[[0.71,-0.13,-0.94,-1.40,-1.09,0.28,-0.88,0.59],
[0.55,0.74,0.91,-0.49,0.01,-0.85,0.15,-0.22],
[4.30,1.76,-2.17,-5.25,-2.72,2.39,-3.84,4.78],
[-1.54,-2.14,-2.47,0.92,-0.68,1.36,-0.06,-0.75],
[-2.55,-0.93,1.37,3.74,1.94,-1.20,2.42,-2.58]]
->
[[4.30,1.76,-2.17,-5.25,-2.72,2.39,-3.84,4.78],
[0.55,0.74,0.91,-0.49,0.01,-0.85,0.15,-0.22],
[0.71,-0.13,-0.94,-1.40,-1.09,0.28,-0.88,0.59],
[-2.55,-0.93,1.37,3.74,1.94,-1.20,2.42,-2.58],
[-1.54,-2.14,-2.47,0.92,-0.68,1.36,-0.06,-0.75]]

[[-0.93,1.22,0.53,0.30,-2.00,1.73],
[2.15,-1.55,-1.57,-1.07,-1.19,-1.38],
[-0.13,0.68,-0.18,-0.83,-5.08,0.30],
[-0.14,-0.56,0.26,-0.45,2.74,-1.75],
[5.81,-3.75,-3.72,0.00,-0.26,-0.60],
[-2.64,1.66,1.79,-1.38,-0.68,-1.48],
[0.11,0.59,-0.19,2.52,-0.39,4.68]]
->
[[-2.64,1.66,1.79,-1.38,-0.68,-1.48],
[-0.93,1.22,0.53,0.30,-2.00,1.73],
[-0.13,0.68,-0.18,-0.83,-5.08,0.30],
[0.11,0.59,-0.19,2.52,-0.39,4.68],
[-0.14,-0.56,0.26,-0.45,2.74,-1.75],
[2.15,-1.55,-1.57,-1.07,-1.19,-1.38],
[5.81,-3.75,-3.72,0.00,-0.26,-0.60]]

[[0.47,-4.31,2.84,5.06,-1.23,1.07],
[0.45,0.65,-1.70,-1.17,2.78,-1.98],
[-2.95,-0.10,-0.50,-0.22,-1.96,2.96]]
->
[[0.45,0.65,-1.70,-1.17,2.78,-1.98],
[-2.95,-0.10,-0.50,-0.22,-1.96,2.96],
[0.47,-4.31,2.84,5.06,-1.23,1.07]]

[[-3.62,-1.17,0.52,2.16,-0.30,-3.99,3.81,0.04,-4.99,-3.49,-0.26,-2.55,-1.64,0.03,1.21],
[1.26,-4.20,1.06,1.15,2.20,-3.69,-0.55,-0.24,2.01,0.86,1.10,-1.06,1.12,1.34,-4.28],
[-2.24,0.58,-0.88,0.48,-0.07,0.11,2.70,-0.34,-2.37,-3.27,0.97,-1.82,-2.01,-0.44,0.71]]
->
[[-2.24,0.58,-0.88,0.48,-0.07,0.11,2.70,-0.34,-2.37,-3.27,0.97,-1.82,-2.01,-0.44,0.71],
[-3.62,-1.17,0.52,2.16,-0.30,-3.99,3.81,0.04,-4.99,-3.49,-0.26,-2.55,-1.64,0.03,1.21],
[1.26,-4.20,1.06,1.15,2.20,-3.69,-0.55,-0.24,2.01,0.86,1.10,-1.06,1.12,1.34,-4.28]]

[[-0.26,-4.82,-1.91,-1.03,3.96,4.09,0.17,1.23,2.14,3.03,1.61,-2.42,3.02,0.88,-3.14],
[-3.52,0.99,-0.19,0.72,-3.87,-1.11,2.78,2.61,-5.52,-1.24,0.04,3.42,-3.93,0.01,-1.51],
[-0.53,-3.39,-3.48,3.87,-4.24,0.07,-1.22,-1.65,-0.56,1.47,-4.22,-4.33,0.91,-0.32,1.89],
[-2.51,0.61,1.84,0.54,-3.34,-0.98,2.78,2.87,-5.19,-1.26,-0.30,4.60,-4.14,-0.25,-0.66],
[-0.34,-4.88,-2.52,3.66,-2.51,1.06,-1.26,0.20,1.60,2.40,-4.94,-3.96,1.31,0.91,0.70],
[1.37,5.37,1.69,-1.83,2.84,-2.27,-3.59,-1.11,5.24,-1.80,1.51,1.28,-0.19,2.36,0.20]]
->
[[1.37,5.37,1.69,-1.83,2.84,-2.27,-3.59,-1.11,5.24,-1.80,1.51,1.28,-0.19,2.36,0.20],
[-3.52,0.99,-0.19,0.72,-3.87,-1.11,2.78,2.61,-5.52,-1.24,0.04,3.42,-3.93,0.01,-1.51],
[-2.51,0.61,1.84,0.54,-3.34,-0.98,2.78,2.87,-5.19,-1.26,-0.30,4.60,-4.14,-0.25,-0.66],
[-0.53,-3.39,-3.48,3.87,-4.24,0.07,-1.22,-1.65,-0.56,1.47,-4.22,-4.33,0.91,-0.32,1.89],
[-0.26,-4.82,-1.91,-1.03,3.96,4.09,0.17,1.23,2.14,3.03,1.61,-2.42,3.02,0.88,-3.14],
[-0.34,-4.88,-2.52,3.66,-2.51,1.06,-1.26,0.20,1.60,2.40,-4.94,-3.96,1.31,0.91,0.70]]

[[0.68,-0.39,0.12,-4.06,0.31,-0.23,-0.28,2.28,2.65,5.10,0.43,-0.23,0.24,0.24],
[-0.39,-0.17,-0.33,2.19,-0.83,-0.13,0.04,-1.70,-1.71,-3.44,1.33,1.15,1.28,-1.67],
[-0.78,0.71,0.61,1.05,0.68,0.96,0.78,-0.81,0.16,-0.48,-4.32,-1.67,-3.43,3.37]]
->
[[-0.78,0.71,0.61,1.05,0.68,0.96,0.78,-0.81,0.16,-0.48,-4.32,-1.67,-3.43,3.37],
[-0.39,-0.17,-0.33,2.19,-0.83,-0.13,0.04,-1.70,-1.71,-3.44,1.33,1.15,1.28,-1.67],
[0.68,-0.39,0.12,-4.06,0.31,-0.23,-0.28,2.28,2.65,5.10,0.43,-0.23,0.24,0.24]]
